[[126 124 112 128 156 127 120 117]
 [129 130 115 138 125 127 145 130]]
->
[[126 112 156 120]
 [129 115 125 145]]

[[111 142 112 129 128]
 [127 119 112 111 119]
 [140 120 133 141 127]
 [107 138 130 128 139]
 [132 122 123 152 127]
 [119 121 135 134 114]
 [119 111 109 113 107]
 [137 109 106 105 123]
 [129 131 112 132 107]
 [148 115 126 150 142]]
->
[[111 112 128]
 [127 112 119]
 [140 133 127]
 [107 130 139]
 [132 123 127]
 [119 135 114]
 [119 109 107]
 [137 106 123]
 [129 112 107]
 [148 126 142]]

[[123 135 132]
 [137 145 129]
 [138 152 152]
 [123 139 109]
 [136 135 127]]
->
[[123 132]
 [137 129]
 [138 152]
 [123 109]
 [136 127]]

[[149 113 120 117 105 131 114 126 128 136 128 131]
 [133 130 140 137 122 137 152 122 118 130 120 154]
 [130 117 133 123 152 151 145 128 116 136 108 137]
 [119 143 130 130 121 124 120 129 149 145 150 134]]
->
[[149 120 105 114 128 128]
 [133 140 122 152 118 120]
 [130 133 152 145 116 108]
 [119 130 121 120 149 150]]

[[128 128 129 127 125 122 128 128 138 129 124 133 141 132 127 128]
 [128 134 130 131 129 126 137 129 131 148 138 123 129 122 136 128]
 [129 133 137 131 125 128 129 127 132 154 129 121 132 130 132 128]
 [128 133 125 129 128 120 139 129 135 139 138 127 134 120 135 129]
 [129 126 126 127 128 126 128 130 136 118 125 138 138 133 126 128]
 [128 133 130 131 130 129 135 129 129 142 136 126 128 125 134 128]]
->
[[128 129 125 128 138 124 141 127]
 [128 130 129 137 131 138 129 136]
 [129 137 125 129 132 129 132 132]
 [128 125 128 139 135 138 134 135]
 [129 126 128 128 136 125 138 126]
 [128 130 130 135 129 136 128 134]]

[[128 126]
 [133 123]
 [117 118]
 [112 156]
 [148 127]
 [140 141]
 [135 137]
 [120 120]]
->
[[128]
 [133]
 [117]
 [112]
 [148]
 [140]
 [135]
 [120]]

[[131 125 120 123 142 132 134 130 122 135 132 122]
 [141 136 151 122 124 118 136 116 112 148 120 126]
 [134 130 115 123 121 119 124 109 123 109 131 135]
 [130 123 135 129 136 140 127 138 115 133 122 131]
 [133 122 113 119 128 131 130 141 122 119 121 119]
 [135 125 137 122 131 149 116 123 132 118 130 129]]
->
[[131 120 142 134 122 132]
 [141 151 124 136 112 120]
 [134 115 121 124 123 131]
 [130 135 136 127 115 122]
 [133 113 128 130 122 121]
 [135 137 131 116 132 130]]
---
[[130 133 113 100 126 125 128 125 102 132 128 129 130 115 121 126]
 [126 125 120 112 123 135 123 109 103 123 124 123 136 135 125 138]]
->
[[130 113 126 128 102 128 130 121]
 [126 120 123 123 103 124 136 125]]

[[114 122 152 149 112 147 112]
 [126 122 128 146 102 146 118]
 [109 122 157 145 108 148 113]
 [129 122 148 128 132 135 111]
 [122 122 134 146 125 139 116]
 [117 122 143 150 123 144 111]
 [126 122 148 129 131 136 112]
 [106 122 147 156 121 144 105]
 [127 122 144 131 134 136 113]
 [134 122 125 141 114 145 118]
 [ 99 122 141 140 143 135 125]]
->
[[114 152 112 112]
 [126 128 102 118]
 [109 157 108 113]
 [129 148 132 111]
 [122 134 125 116]
 [117 143 123 111]
 [126 148 131 112]
 [106 147 121 105]
 [127 144 134 113]
 [134 125 114 118]
 [ 99 141 143 125]]

[[151 123 124 139 129]
 [115 121 132 132 136]
 [150 123 124 139 128]
 [117 121 130 133 134]
 [117 122 130 133 134]
 [150 131 126 138 128]
 [117 122 129 132 133]
 [113 144 105 121 105]]
->
[[151 124 129]
 [115 132 136]
 [150 124 128]
 [117 130 134]
 [117 130 134]
 [150 126 128]
 [117 129 133]
 [113 105 105]]

[[126 116 115 136 120 142 147 127 148 127 127 134]
 [151 128 129 115 123 109 106 149 107 147 146 115]]
->
[[126 115 120 147 148 127]
 [151 129 123 106 107 146]]

[[132 128 149 140 122]
 [127 121 123 130 110]
 [144 139 136 124 119]
 [131 118 131 123 104]
 [145 128 140 124 106]
 [135 126 124 140 121]
 [136 141 122 155 100]]
->
[[132 149 122]
 [127 123 110]
 [144 136 119]
 [131 131 104]
 [145 140 106]
 [135 124 121]
 [136 122 100]]

[[128 155 140]
 [129 149 140]
 [127 131 140]
 [131 156 140]
 [139 156 140]
 [129 156 140]]
->
[[128 140]
 [129 140]
 [127 140]
 [131 140]
 [139 140]
 [129 140]]
---
[[143 130 121 124 137 119 126 141 131 145 120 142]
 [117 129 155 120 126 113 116 135 136 135 128 138]
 [131 117 120 135 125 112 134 137 133 115 126 119]
 [124 131 134 127 125 135 125 129 138 146 128 124]
 [132 121 123 131 115 132 126 115 130 120 130 126]
 [129 129 131 137 132 125 137 137 124 124 134 122]]
->
[[129 129 131 137 132 125 137 137 124 124 134 122]
 [132 121 123 131 115 132 126 115 130 120 130 126]
 [124 131 134 127 125 135 125 129 138 146 128 124]
 [131 117 120 135 125 112 134 137 133 115 126 119]
 [117 129 155 120 126 113 116 135 136 135 128 138]
 [143 130 121 124 137 119 126 141 131 145 120 142]]

[[109 116 127 129 116 137 139]
 [130 123 140  99 110 138 120]
 [134 125 135  99 113 112 113]
 [127 124 111 138 127 107 137]
 [136 113 113 129 137 122 130]]
->
[[136 113 113 129 137 122 130]
 [127 124 111 138 127 107 137]
 [134 125 135  99 113 112 113]
 [130 123 140  99 110 138 120]
 [109 116 127 129 116 137 139]]

[[122 129 115 137 133 145 116]
 [122 138 128 128 130 124 128]
 [130 130 137 122 125 115 136]
 [133 117 124 131 128 139 124]
 [128 136 141 119 124 107 140]
 [127 127 124 131 130 134 124]
 [135 111 119 134 128 147 121]
 [120 143 128 128 131 122 128]
 [126 126 119 134 131 141 120]
 [131 115 115 137 131 151 116]
 [138 116 137 122 122 121 136]]
->
[[138 116 137 122 122 121 136]
 [131 115 115 137 131 151 116]
 [126 126 119 134 131 141 120]
 [120 143 128 128 131 122 128]
 [135 111 119 134 128 147 121]
 [127 127 124 131 130 134 124]
 [128 136 141 119 124 107 140]
 [133 117 124 131 128 139 124]
 [130 130 137 122 125 115 136]
 [122 138 128 128 130 124 128]
 [122 129 115 137 133 145 116]]

[[132 134 138 124 123]
 [129 108 131 136 125]
 [124 103 134 140 122]
 [122 116 125 134 131]
 [137 130 134 127 126]
 [121 152 135 133 133]
 [137 127 139 128 127]]
->
[[137 127 139 128 127]
 [121 152 135 133 133]
 [137 130 134 127 126]
 [122 116 125 134 131]
 [124 103 134 140 122]
 [129 108 131 136 125]
 [132 134 138 124 123]]

[[125 127 107 136 107 133 106]
 [131 129 145 114 148 124 147]
 [129 129 139 113 135 122 132]
 [130 129 149 119 149 124 147]
 [130 131 154 123 152 127 150]
 [127 125 116 116 119 123 120]
 [126 126  99 132  99 130 101]]
->
[[126 126  99 132  99 130 101]
 [127 125 116 116 119 123 120]
 [130 131 154 123 152 127 150]
 [130 129 149 119 149 124 147]
 [129 129 139 113 135 122 132]
 [131 129 145 114 148 124 147]
 [125 127 107 136 107 133 106]]

[[122 144 126 120 114 111 133 129 127 128 115 131]
 [125 105 134 117 126 133 125 119 123 117 131 134]]
->
[[125 105 134 117 126 133 125 119 123 117 131 134]
 [122 144 126 120 114 111 133 129 127 128 115 131]]
